Each row of this table is followed by its label. One hidden rule gives the labels. It looks at one to three of the table's principal directions, none of them among the few with the most spread.
[-1.5 -0.4 -0.5 0.3 -0.1 -0.3 0.4 -1.2 1.2 -3.2 0.1 0.7 0.6 -1.2 0.1
 -0.2 0.9 0.4 -2.6 0.4 1.6 0.4 0.2 0.8 0.7 0.5 -0.5 1.2 0.0 0.1
 -0.9 0.6] 5
[0.7 0.9 1.3 0.2 1.3 0.7 0.9 -0.2 -1.9 1.2 -0.9 -1.0 0.9 1.9 0.0
 0.8 -0.3 -2.0 0.7 0.6 -0.1 -0.1 -0.9 -2.9 -3.4 -1.8 -0.8 -2.2 0.1 1.3
 2.3 -1.7] 3
[0.7 -0.1 1.2 -0.1 -0.8 -0.6 -0.3 0.4 0.2 1.4 0.7 -1.0 0.0 0.7 0.7
 0.8 1.2 -0.6 0.8 0.1 -1.0 0.5 0.9 -0.8 0.2 -0.7 -0.5 0.0 -0.5 -0.6
 0.4 0.2] 6
[0.4 -1.0 0.7 -0.1 1.7 -0.1 -0.7 1.5 -0.6 1.8 -0.8 -2.8 0.1 1.7 0.0
 0.1 -1.0 -1.4 2.7 -1.0 -2.2 -0.9 0.3 -0.6 -0.8 -1.0 0.4 -0.1 -1.0 -1.0
 2.0 -0.6] 6
[0.4 -0.3 0.6 0.0 0.0 -0.6 -0.2 0.5 0.4 1.2 0.1 0.6 -0.9 -0.2 -0.2
 0.4 0.4 0.6 0.5 -0.4 -0.6 0.6 0.2 0.8 0.5 0.0 0.7 -0.2 1.0 -0.3
 0.3 -0.3] 7
[-0.4 0.7 -0.9 1.0 -0.3 0.3 -0.3 -1.4 0.1 -1.1 -0.1 0.8 0.9 -1.0 0.4
 -0.3 -1.7 0.5 -1.3 0.0 0.9 -0.5 -0.2 0.4 0.1 1.2 0.1 0.2 0.0 0.3
 -0.1 0.0] 3
[-0.2 -0.2 -0.6 -0.1 1.1 0.9 0.9 -0.1 -0.7 -0.5 -1.0 1.4 -0.5 0.2 -1.3
 -0.5 -0.2 0.2 -0.4 0.5 1.0 0.1 -1.4 -0.4 -1.2 -0.5 0.4 -0.8 1.0 1.3
 0.1 -1.2] 2
[0.0 -0.5 -0.6 0.4 -0.9 0.7 -0.7 -1.0 1.0 0.6 0.1 1.7 -0.3 -0.3 -0.5
 0.3 0.3 0.4 -0.8 0.0 0.6 0.1 -0.2 0.2 0.8 0.6 0.4 -0.1 0.8 0.4
 -0.4 -1.1] 3
[-0.1 0.3 -0.5 0.3 0.1 0.6 0.3 -0.6 0.1 -0.5 -0.5 0.5 -0.2 -0.8 0.1
 0.0 -0.8 0.3 -0.6 0.2 0.7 -0.1 -0.1 0.5 -0.4 1.0 0.4 0.2 0.5 0.0
 0.2 0.0] 5
[-1.0 0.2 0.7 0.7 -1.5 -0.6 -0.7 -0.8 1.5 -1.4 1.1 0.6 0.3 -0.4 1.0
 1.0 1.4 0.3 -1.3 -0.8 0.0 0.1 0.1 1.0 0.9 0.1 -1.4 0.0 -0.9 -0.6
 -0.5 1.8] 7
[-2.1 -0.9 -2.0 1.9 1.6 1.6 -0.8 -1.6 1.1 -3.9 -1.1 -0.7 1.1 -0.7 0.6
 -0.2 -2.0 -0.4 -1.6 -1.4 0.6 -2.7 -0.4 2.0 -0.2 0.8 -0.5 1.2 -1.1 -0.3
 0.4 -0.4] 7
[-0.4 0.7 -1.9 -1.7 0.4 -0.4 0.0 -0.3 -0.3 -1.7 -0.7 -0.1 0.6 -2.5 0.9
 -1.4 -2.4 0.6 -0.3 -1.9 -0.5 -0.8 -1.2 2.3 1.3 3.5 1.3 0.9 -0.5 -0.8
 -0.9 2.6] 8
[-0.1 -0.2 0.8 0.4 -0.3 -0.3 -0.3 0.2 0.6 0.4 0.6 -0.5 -0.2 0.4 0.1
 0.6 1.1 -0.5 0.4 0.5 0.0 0.2 1.2 0.0 0.2 -0.4 0.0 0.6 0.1 -0.8
 0.1 -0.2] 7
[-0.3 1.5 -0.3 1.1 0.3 1.5 1.0 -1.0 -0.6 -2.0 -0.4 -1.2 1.1 0.0 0.6
 0.7 -1.4 0.1 -1.0 1.6 1.8 -0.4 0.7 -1.4 -2.8 -0.1 -0.8 0.2 -1.3 0.3
 0.9 0.5] 2
[0.9 -0.6 0.7 0.9 0.2 0.8 0.1 0.9 -0.7 2.4 -0.4 0.7 -1.1 2.2 -1.3
 0.3 -0.1 0.4 0.8 0.2 -0.7 0.0 -0.9 -1.5 -1.2 -2.7 -0.7 -2.3 0.6 2.1
 1.0 -2.5] 1
[0.6 -0.3 0.0 0.6 0.8 0.7 0.5 0.5 -0.7 0.9 -0.7 -0.8 0.0 1.1 -0.6
 -0.2 -1.1 0.1 0.7 0.7 -0.2 -0.1 0.0 -1.4 -1.4 -1.3 0.0 -0.6 0.1 0.6
 1.4 -1.2] 5
[-0.6 0.3 0.8 0.1 0.4 -0.7 -0.9 -0.7 0.7 -0.2 0.2 1.1 0.1 -0.8 0.7
 1.4 0.4 -0.1 -0.2 -1.7 -0.5 -0.3 -0.5 1.7 0.0 0.7 0.2 -0.6 0.1 -0.6
 0.4 0.5] 7
[0.7 1.1 1.1 0.9 -0.6 0.7 0.4 0.0 -0.5 0.7 0.2 -2.2 0.4 1.1 0.9
 1.1 -0.6 -0.2 0.4 1.7 0.3 0.3 1.9 -2.2 -2.0 -0.9 -0.9 0.1 -1.5 -0.1
 1.2 0.2] 5
[0.2 0.4 -0.2 0.5 -0.6 0.7 0.3 0.0 0.7 -0.6 0.3 -0.4 0.1 0.2 0.0
 0.8 -0.8 1.7 -0.6 0.1 0.3 0.3 0.3 -0.3 -1.1 -0.4 -0.5 -0.6 -0.6 0.2
 0.7 1.0] 2
[-0.5 -0.9 -0.9 0.3 1.3 0.8 -0.2 1.0 -0.2 0.3 -1.2 0.6 -2.0 -0.2 -1.3
 -1.1 -0.7 -0.1 1.3 -0.4 0.0 -0.9 -0.3 2.2 0.7 0.8 1.6 0.6 1.4 -0.3
 -0.5 -1.1] 2
[0.2 -0.8 -1.7 0.4 -0.3 1.3 0.4 -0.7 0.8 -0.8 -0.8 0.5 -0.7 -1.4 0.0
 -0.6 -1.5 1.8 -1.5 0.3 0.7 -0.1 0.1 0.7 0.6 1.1 0.6 1.0 0.1 0.6
 -0.2 -0.3] 2
[-0.4 -1.0 -2.1 1.1 2.3 0.8 -0.1 -0.1 -0.8 -1.0 -1.3 -0.8 0.4 -0.8 -0.6
 -2.4 -2.5 -0.7 0.8 0.9 0.7 -1.7 0.5 0.9 0.4 1.0 1.9 2.5 0.9 -1.3
 0.1 -1.6] 1
[0.6 1.1 -0.5 0.9 0.6 1.3 0.7 0.2 -0.9 -0.6 0.0 -2.1 0.8 0.4 0.5
 0.2 -1.8 0.2 0.8 1.4 0.6 -0.9 1.3 -1.1 -2.2 -0.7 -0.3 0.6 -1.2 -0.5
 0.9 0.3] 2
[0.7 -0.7 1.9 -1.5 0.2 -2.0 -0.2 1.5 0.3 1.9 1.1 0.3 -1.1 0.0 -0.2
 1.0 2.9 -0.1 1.7 0.0 -1.1 1.6 0.9 0.2 0.9 -0.8 0.9 0.4 0.4 -1.5
 -0.3 0.5] 2
[-1.9 0.1 -0.5 -0.1 -1.5 -1.1 -1.1 -1.2 1.8 -2.7 0.6 1.7 0.9 -0.9 0.9
 0.0 0.4 0.5 -2.3 -3.5 -0.7 -0.6 -2.5 2.7 2.1 1.3 -1.6 -1.5 -0.3 0.4
 -1.0 2.6] 4
[1.7 1.4 2.7 -2.0 -1.4 -1.8 0.8 1.1 -0.8 2.8 1.5 -0.3 0.3 1.2 0.2
 1.5 2.8 -0.5 1.3 1.0 -0.6 2.7 0.5 -2.9 -1.1 -1.5 -0.5 -1.6 -0.1 -0.2
 0.5 1.3] 8
[-0.9 1.1 -1.4 1.0 0.4 0.5 0.2 -1.2 -0.3 -2.0 -0.8 0.5 0.4 -1.5 0.4
 -0.8 -2.7 0.6 -1.4 -0.6 1.1 -1.2 -0.3 1.9 -0.1 2.0 0.3 0.2 0.9 0.6
 -0.3 -0.1] 7
[1.1 0.1 0.2 -0.1 1.2 0.5 0.2 1.0 -1.9 2.6 -1.3 -1.5 -0.4 1.0 -0.2
 -1.0 -1.3 -1.8 2.4 0.6 -1.0 -0.6 0.0 -1.1 -0.9 0.1 1.1 0.0 0.7 -0.4
 1.2 -1.5] 6
[0.7 1.5 1.5 0.4 -1.4 -0.5 0.4 -0.2 0.0 0.5 1.2 -0.8 1.0 0.6 0.9
 1.3 0.6 0.2 -0.1 1.3 0.4 1.2 1.2 -2.0 -1.3 -0.9 -1.1 -0.5 -0.9 -0.4
 0.7 1.2] 1
[0.6 1.6 0.7 0.9 -0.2 0.9 0.1 0.1 -0.2 0.9 -0.1 -1.8 -0.1 0.3 1.0
 1.2 -1.4 -0.2 1.0 0.2 -0.2 -0.5 1.4 0.0 -1.8 0.6 0.0 -0.2 -0.2 -0.9
 1.4 0.5] 2
[0.1 0.6 -0.4 0.8 -0.8 0.1 0.1 -0.8 0.3 -1.0 1.1 0.5 1.1 0.1 0.0
 0.3 -0.2 1.0 -1.1 0.6 1.0 0.0 0.4 -0.6 -0.4 -0.9 -0.8 -0.3 0.1 0.7
 -0.4 -0.3] 1
[0.2 0.6 -2.4 1.2 0.3 2.1 0.1 -0.9 -0.7 -0.9 -0.9 -1.1 0.4 -0.7 0.3
 -1.1 -3.5 0.4 -0.4 0.7 1.0 -1.9 0.8 0.2 -0.5 1.4 0.5 1.2 -0.4 0.6
 -0.3 -1.1] 1
[-0.5 0.4 1.1 -0.3 0.2 -1.5 -0.6 0.0 0.2 0.0 0.5 -0.1 0.5 -0.2 0.5
 0.5 0.6 -1.0 0.4 -1.3 -0.7 0.0 -0.1 1.1 0.4 0.4 0.0 -0.3 0.5 -0.8
 0.2 0.6] 3
[-0.6 -0.6 -2.0 -0.4 0.9 0.5 -0.2 -1.1 0.6 -1.2 -0.7 0.4 -0.4 -2.4 0.0
 -0.8 -1.1 0.0 -0.9 -0.4 0.9 -1.0 0.8 2.6 1.7 2.9 2.0 2.2 1.5 -0.4
 -1.3 -1.2] 3
[1.1 -0.4 1.5 0.2 -0.4 -0.1 -0.5 0.4 -0.1 3.2 -0.5 0.5 -0.3 1.6 -0.2
 0.9 0.0 -0.1 1.0 -1.2 -2.0 0.6 -1.5 -1.4 -0.9 -1.3 -0.4 -2.7 0.3 0.7
 2.3 -0.6] 6
[1.8 0.5 -0.6 1.0 -2.5 2.2 1.1 -1.5 0.8 1.7 -0.4 1.8 -0.8 -0.4 -0.2
 0.7 -0.9 2.5 -2.3 1.5 1.2 1.6 -0.1 -1.9 -1.1 0.3 -0.3 -1.5 1.4 2.0
 1.0 -1.0] 5
[-1.4 -0.3 -1.3 -0.5 -1.2 -0.2 -0.4 -0.5 1.1 -2.3 0.0 1.9 -0.4 -1.3 0.1
 -1.0 0.3 0.7 -1.9 -2.2 0.0 -0.5 -2.0 2.7 2.4 1.7 -0.7 -0.4 0.3 0.7
 -2.0 1.7] 4
[0.0 0.2 1.0 2.4 -1.2 1.9 -0.2 -0.4 0.8 -0.2 0.2 -1.7 0.6 2.1 0.8
 1.9 -0.2 0.4 -0.4 1.1 0.1 -0.3 0.9 -2.6 -2.5 -2.4 -2.5 -0.8 -2.8 0.2
 2.1 0.5] 2
[1.1 0.7 1.2 -0.7 0.1 0.1 1.3 -0.1 -0.9 1.5 -0.4 0.6 -0.1 0.6 -0.4
 0.7 0.9 -0.5 -0.1 0.7 0.3 1.4 -0.7 -1.9 -2.0 -0.8 -0.1 -1.8 1.5 1.0
 1.2 -0.8] 7
[-0.2 0.3 0.4 -0.6 -0.6 -0.7 -0.1 -0.5 1.2 -0.5 0.7 1.5 -0.8 -1.6 0.6
 1.2 1.6 0.8 -0.8 -0.8 0.2 0.7 0.1 2.0 0.9 1.1 0.3 0.2 0.8 -0.7
 -0.8 1.1] 2
[-0.6 -1.6 0.1 0.8 0.5 -0.4 -1.0 0.2 0.6 0.3 0.2 0.1 -0.2 0.6 -0.6
 -0.4 1.1 -0.9 0.6 0.3 -0.2 -0.3 0.7 0.3 1.3 -0.8 0.4 1.2 0.2 -0.8
 -0.2 -1.5] 3
[-0.7 -1.0 -1.2 0.5 1.0 0.5 -0.3 0.2 0.5 -0.9 -0.8 1.0 -1.1 -1.0 -0.5
 -0.9 -0.9 0.9 0.0 -0.9 -0.1 -0.9 -0.7 2.4 1.0 0.8 0.9 0.6 0.7 -0.2
 -0.5 -0.3] 2
[-0.4 1.4 -1.1 1.3 -0.5 1.8 -0.2 -0.7 -0.7 -0.4 -0.9 -1.1 0.7 0.5 0.4
 -0.4 -3.3 -0.2 -0.3 -0.4 0.3 -1.7 -0.4 -0.2 -1.3 1.1 -0.6 -0.8 -0.9 1.0
 0.6 0.1] 6
[-2.0 -1.6 -1.2 -0.8 1.7 -1.3 -0.9 0.8 0.7 -2.8 -0.1 1.6 -0.9 -1.7 -0.7
 -1.4 0.6 0.6 0.1 -1.5 0.0 -0.9 -1.0 3.8 2.8 1.1 1.2 2.0 -0.4 -1.2
 -2.3 1.2] 2
[0.6 0.3 0.7 0.6 -1.5 0.5 0.0 -0.5 0.3 1.4 -0.2 0.9 -0.5 0.6 0.3
 0.8 -0.1 0.7 -0.8 -0.5 -0.6 0.5 -0.9 -0.7 -0.4 -0.4 -1.0 -2.1 0.3 1.4
 0.9 -0.3] 6
[-0.6 -0.7 -0.3 -1.1 1.1 -1.0 0.3 -0.3 0.2 -1.6 -0.4 0.9 -0.1 -1.5 0.2
 -0.4 0.7 0.1 -1.0 -1.0 0.0 0.2 -0.9 1.5 1.0 0.8 0.5 0.5 0.6 -0.1
 -0.6 0.4] 1
[-0.3 0.6 0.3 1.2 -1.5 0.7 -0.6 0.6 0.3 0.1 -0.1 -0.3 -0.1 1.4 0.5
 0.1 -1.3 0.8 0.3 -1.6 -1.4 -0.7 -1.6 0.2 -0.5 -0.6 -1.9 -2.2 -1.6 0.4
 0.9 2.3] 8
[0.3 -1.1 1.0 -0.5 0.4 -1.3 -0.7 1.2 0.3 1.7 0.4 1.2 -1.3 0.1 -0.5
 0.2 1.6 0.0 1.5 -1.0 -1.5 0.5 -0.5 1.3 1.4 -0.6 0.7 -0.3 0.9 -0.8
 -0.2 -0.2] 7
[1.2 -0.1 0.2 0.5 -1.5 0.5 0.5 0.2 -0.2 1.7 0.8 -1.2 0.5 1.4 -0.6
 -0.1 0.3 0.3 0.0 2.8 0.8 1.3 1.9 -3.4 -0.5 -1.5 -0.4 0.5 -0.3 0.6
 0.2 -1.2] 4
[-0.3 -1.3 -0.3 -1.4 1.1 -1.4 -0.3 1.3 -0.1 0.3 -0.2 1.2 -1.3 -0.9 -1.1
 -1.2 0.7 0.4 1.0 -0.8 -0.6 0.3 -0.6 2.0 2.1 0.6 1.6 0.8 1.0 -0.5
 -1.4 -0.1] 5
[0.5 0.7 -1.0 0.8 -0.2 0.9 0.0 -0.9 -1.0 0.4 0.0 1.0 0.7 0.1 -0.4
 -0.6 -1.6 0.2 -0.4 0.9 0.9 -0.6 -0.4 -1.1 -0.6 -0.2 0.0 -0.5 0.4 1.3
 -0.3 -1.7] 6
[0.3 -0.1 2.5 -0.2 -0.7 -1.3 0.2 1.1 0.9 1.5 0.7 1.4 -1.0 1.4 -0.7
 1.9 2.1 1.4 0.1 -1.2 -1.2 1.9 -1.2 -0.3 -0.8 -2.4 -1.1 -3.1 0.7 0.9
 1.3 0.6] 2
[0.7 -2.2 0.8 -0.7 2.9 -0.8 0.5 2.5 -1.3 2.1 -0.9 -2.0 -1.4 1.2 -1.4
 -1.3 1.2 -1.7 3.1 1.6 -0.9 0.3 1.5 -0.8 0.2 -1.7 1.9 2.1 0.9 -1.4
 0.6 -2.5] 2
[-0.7 0.3 0.2 -0.8 0.0 -0.5 -0.6 -0.3 0.0 -0.2 -0.3 1.1 0.2 -0.2 -0.1
 0.1 -0.3 -0.1 -0.3 -1.4 -0.3 0.0 -1.5 0.6 0.3 0.9 0.0 -1.0 -0.5 0.5
 -0.2 0.9] 4
[0.1 1.0 -0.8 0.0 -2.1 -0.2 0.7 -1.3 0.1 -1.7 1.1 -1.7 2.4 -0.5 1.3
 -0.7 -0.3 0.0 -2.2 2.0 1.4 0.7 1.7 -2.3 0.5 0.6 -1.3 1.5 -1.3 0.2
 -0.9 1.2] 4
[0.7 -2.3 0.7 -0.7 1.6 -1.0 -0.8 2.1 -0.5 3.1 -0.2 0.1 -1.2 1.3 -1.6
 -0.9 1.5 -1.3 3.2 0.0 -1.8 0.2 -0.1 -0.2 1.3 -1.5 1.7 0.5 1.1 -1.2
 0.3 -2.0] 4
[0.5 2.0 -1.6 0.6 0.2 2.2 1.7 -2.0 -1.7 -1.5 -0.8 0.2 1.6 -0.5 0.1
 -0.4 -2.4 0.1 -2.0 1.9 2.6 -0.5 -0.3 -2.2 -2.8 0.4 -0.4 -0.6 0.3 2.2
 0.2 -1.3] 1
[0.4 2.4 0.5 0.6 -0.6 1.4 1.3 -0.5 -0.9 -0.4 -0.7 -1.1 0.0 0.0 1.2
 1.0 -1.6 0.3 -0.6 0.8 0.8 0.0 0.2 -1.0 -2.9 0.6 -1.0 -1.1 -0.9 0.8
 1.1 1.3] 2
[0.3 -0.1 -0.3 0.8 -0.9 0.6 0.0 -0.1 0.4 0.7 -0.3 0.0 -0.5 0.1 -0.3
 -0.3 -1.0 1.0 -0.5 0.5 0.2 0.3 0.5 -0.3 0.2 0.2 0.1 -0.1 0.4 0.6
 0.3 -0.4] 1
[-1.8 -1.2 -1.2 0.1 1.3 -0.1 -1.5 0.6 0.9 -1.6 -0.6 1.3 -1.7 -1.5 -0.5
 -0.7 -0.6 0.6 0.7 -1.9 -0.3 -1.6 -0.6 4.3 2.3 1.8 1.5 1.5 -0.3 -1.2
 -1.6 0.7] 2
[0.0 -0.6 0.2 -0.8 0.8 -1.0 -0.4 0.2 0.5 0.4 0.8 0.5 -0.6 -1.1 -0.3
 0.4 1.7 -0.3 0.8 0.4 0.4 0.4 1.5 1.3 1.2 0.6 1.6 1.8 1.1 -1.5
 -1.0 -0.9] 7
Which label does each new row get?
[0.0 1.1 0.5 1.4 -0.4 1.3 -0.2 -1.0 0.1 -0.1 0.3 -0.2 0.5 0.7 0.7
 1.7 -0.2 -0.4 -0.3 0.3 0.5 -0.7 0.4 -0.9 -2.0 -0.7 -1.2 -0.9 -0.8 0.4
 0.8 -0.4] ~ 7
[1.0 -0.4 -1.2 0.5 1.9 2.2 0.6 0.5 -2.2 2.2 -2.2 -1.5 -0.6 1.2 -1.1
 -1.6 -2.7 -1.7 1.9 1.2 0.0 -1.5 0.1 -1.4 -1.5 0.0 1.4 0.2 1.1 1.0
 1.1 -3.5] ~ 6
[-0.2 0.2 0.7 -0.1 0.7 -0.4 0.6 0.0 -0.3 -1.0 0.3 -0.3 0.5 0.1 0.0
 0.6 0.9 0.0 -0.3 1.2 0.9 0.7 0.6 -1.1 -1.1 -1.0 -0.3 0.5 -0.8 -0.2
 0.2 0.3] ~ 2
[-2.8 -1.9 -0.3 0.8 -0.9 -1.5 -1.7 -0.1 3.5 -3.7 1.0 1.3 0.0 -0.4 0.1
 0.2 1.5 1.5 -2.1 -4.1 -1.3 -0.8 -1.6 4.2 3.2 -0.2 -1.8 -0.6 -0.3 -0.4
 -0.9 2.5] ~ 1
[-0.5 0.6 1.6 0.3 -1.9 -1.0 -1.3 -0.5 1.5 0.5 1.4 2.5 -0.2 0.2 0.5
 1.8 2.0 0.5 -0.5 -2.1 -0.9 0.5 -1.5 1.2 0.7 -0.3 -1.3 -2.3 -0.1 -0.1
 -0.1 1.8] ~ 3
[0.6 1.5 0.6 0.2 -1.1 0.1 -0.1 0.0 -0.4 0.9 0.7 0.1 0.3 0.7 0.5
 0.9 -0.4 0.3 0.4 -0.5 -0.4 -0.1 -0.4 -0.5 -1.0 -0.4 -0.9 -1.7 -0.4 0.5
 0.3 0.9] ~ 1
[0.3 -1.3 0.8 -0.7 -0.7 -1.1 -0.2 0.7 0.4 1.6 0.1 1.7 -1.0 0.7 -0.8
 -0.3 1.9 0.1 0.0 -1.2 -1.4 0.9 -1.7 0.1 1.5 -1.1 -0.4 -1.6 1.1 1.1
 -0.2 -0.5] ~ 4
[0.6 0.4 1.3 -2.1 0.9 -1.1 0.0 2.0 -1.0 2.3 0.1 -0.6 -1.6 0.1 -0.5
 0.5 1.3 -1.0 3.0 -0.1 -0.9 0.7 0.8 0.7 0.1 0.5 1.7 0.4 0.5 -1.3
 -0.6 0.3] ~ 2
[-0.5 -1.3 0.5 0.0 0.8 -0.8 -0.7 0.1 0.5 0.1 0.4 0.7 -0.2 0.1 -0.5
 0.1 2.0 -1.1 0.5 0.1 0.0 0.1 0.4 0.6 1.1 -0.6 0.6 1.0 0.7 -0.9
 -0.5 -1.2] ~ 3
[0.7 0.5 0.2 -0.7 -1.2 -0.8 -0.3 0.4 0.0 1.5 0.7 1.0 -0.1 -0.2 -0.2
 -0.2 0.2 0.6 0.6 -0.2 -0.5 0.9 -0.3 0.0 0.9 0.6 0.5 -0.5 0.4 -0.3
 -0.5 0.9] ~ 4
[0.7 -0.1 2.2 -0.4 0.4 -1.1 0.0 1.1 -0.4 2.0 0.8 -1.9 0.1 1.5 -0.1
 1.1 1.8 -1.2 1.8 1.6 -0.4 1.3 2.2 -2.1 -0.9 -1.7 0.2 0.6 -0.5 -1.1
 0.9 -0.6] ~ 7
[0.6 -0.7 -0.8 1.2 0.1 0.8 -0.1 -0.2 -0.7 0.6 -0.5 -1.4 1.3 1.1 -0.1
 -1.2 -1.7 -0.5 0.2 1.4 -0.2 -0.5 0.3 -2.5 -0.5 -1.1 -0.4 0.5 -0.9 0.2
 1.1 -1.2] ~ 4
[-0.2 1.2 0.6 1.8 -0.6 2.3 0.8 -0.2 1.0 -0.3 -1.6 -0.2 -1.4 0.7 0.8
 1.7 -1.7 1.1 -0.8 -2.7 -1.1 -0.9 -2.0 1.8 -2.8 0.1 -1.6 -3.8 1.0 1.1
 2.9 1.4] ~ 2
[-0.5 1.0 -2.6 0.9 -0.2 1.1 0.0 -2.1 0.2 -2.5 0.4 0.8 1.5 -1.9 0.2
 -0.8 -2.2 0.7 -2.0 0.7 2.3 -1.2 0.7 1.0 0.3 2.0 0.6 1.5 0.8 0.3
 -1.4 -0.7] ~ 3
[0.8 0.6 1.4 0.8 -1.2 0.2 0.4 -0.3 -0.1 0.8 0.6 -0.6 0.6 1.2 0.6
 1.1 1.0 -0.1 -0.2 1.7 0.3 1.1 0.8 -2.7 -1.5 -1.7 -1.4 -0.6 -1.2 0.0
 1.1 0.3] ~ 1
[0.3 -0.9 -0.1 0.5 1.3 0.2 -0.6 1.0 -0.6 1.2 -0.5 -1.3 -0.3 0.6 -0.4
 -0.6 -0.9 -0.8 2.1 0.6 -0.7 -0.7 0.9 -0.1 0.0 -0.3 1.2 1.3 -0.4 -1.3
 0.7 -1.0] ~ 1
[-0.5 -0.8 -1.2 -0.5 -1.0 -0.7 -0.2 -0.8 1.0 -1.0 0.0 2.1 -0.3 -1.8 0.0
 -1.1 0.1 1.3 -2.1 -1.0 0.2 0.4 -1.0 1.7 2.7 1.6 0.3 0.3 0.9 0.8
 -1.6 0.3] ~ 4
[-0.7 -0.7 -1.0 0.5 0.1 0.4 -0.4 -1.1 0.2 -0.9 -0.6 0.9 0.2 -0.6 -0.1
 -0.9 -0.5 -0.3 -1.3 0.1 0.7 -0.6 -0.4 0.3 1.0 0.7 0.1 0.7 0.2 0.7
 -0.7 -1.2] ~ 6
[0.3 1.7 0.6 0.1 -1.4 0.2 -0.4 -0.7 0.0 1.4 0.6 1.5 -0.3 0.0 0.1
 1.1 0.1 -0.1 -0.1 -0.7 0.3 0.1 -0.4 0.5 -0.4 0.9 -0.1 -1.8 1.2 0.8
 -0.3 -0.1] ~ 3
[-0.8 -1.3 0.5 -0.9 1.7 -1.6 0.1 1.4 0.2 -1.6 0.1 -2.0 -0.5 -0.8 0.6
 -0.4 1.5 -0.5 0.9 0.3 -0.6 -0.1 1.6 1.3 1.3 -0.2 0.5 2.9 -1.3 -2.0
 -0.8 1.0] ~ 2
[0.3 1.3 -2.6 1.4 -0.6 2.9 0.5 -1.6 -0.1 -1.0 -0.7 0.6 0.4 -0.9 -0.2
 -0.3 -3.5 1.5 -1.5 0.6 1.9 -1.3 -0.1 0.1 -1.4 1.6 0.2 -0.4 0.6 1.5
 -0.1 -0.8] ~ 5
[0.9 1.3 1.3 0.7 -1.8 0.7 -0.1 -0.3 -0.4 1.6 1.0 -1.1 0.9 1.8 0.6
 1.5 0.5 -0.6 0.4 1.8 0.4 0.6 1.3 -3.3 -1.7 -1.4 -1.4 -0.7 -1.8 0.3
 0.7 0.1] ~ 6
[0.8 0.5 -0.8 -0.3 1.0 0.9 -0.8 0.8 -1.3 2.9 -1.4 0.3 -1.8 -0.6 -0.5
 -0.8 -2.7 -0.5 2.8 -0.8 -0.9 -1.2 -0.3 1.8 0.2 2.5 2.6 0.1 1.1 -0.6
 0.0 -1.0] ~ 7
[0.3 -0.2 2.2 -1.0 0.9 -0.9 -0.2 1.3 -0.8 2.0 0.0 -0.7 -0.7 1.7 -0.1
 1.2 2.0 -1.7 2.0 -0.5 -1.4 0.3 -0.2 -0.9 -0.9 -1.7 -0.3 -1.1 -0.5 0.1
 0.8 -0.7] ~ 7
[0.1 -0.4 -0.4 0.7 0.0 0.6 -0.2 -0.4 -0.1 0.3 0.2 0.8 0.2 0.6 -0.7
 -0.1 0.2 -0.1 -0.2 0.6 0.6 -0.3 -0.1 -0.8 -0.2 -1.1 -0.2 -0.3 0.4 0.8
 -0.2 -1.7] ~ 6
[-0.1 0.5 0.7 -0.9 0.2 -0.6 0.7 0.3 -0.4 -0.8 0.4 -1.5 0.3 -0.3 0.5
 0.3 1.3 -0.8 0.2 1.8 1.0 0.9 1.8 -1.0 -0.4 0.2 0.2 1.9 -1.2 -1.1
 -0.6 1.0] ~ 2
[0.5 1.2 1.3 0.4 -0.2 0.2 -0.3 0.4 -0.6 1.3 0.4 -2.0 0.5 1.4 0.8
 1.2 -0.4 -0.9 1.5 0.4 -0.7 -0.2 1.0 -1.4 -1.7 -0.8 -0.7 -0.6 -1.4 -0.6
 1.2 0.5] ~ 7
[-0.2 0.4 0.6 0.7 -0.4 0.5 0.4 -0.5 0.7 -0.5 0.2 1.6 -0.5 0.2 -0.3
 1.4 0.7 1.2 -1.2 -0.2 0.7 0.6 -0.6 0.1 -1.2 -1.0 -0.8 -1.6 0.6 1.0
 0.5 -0.1] ~ 2
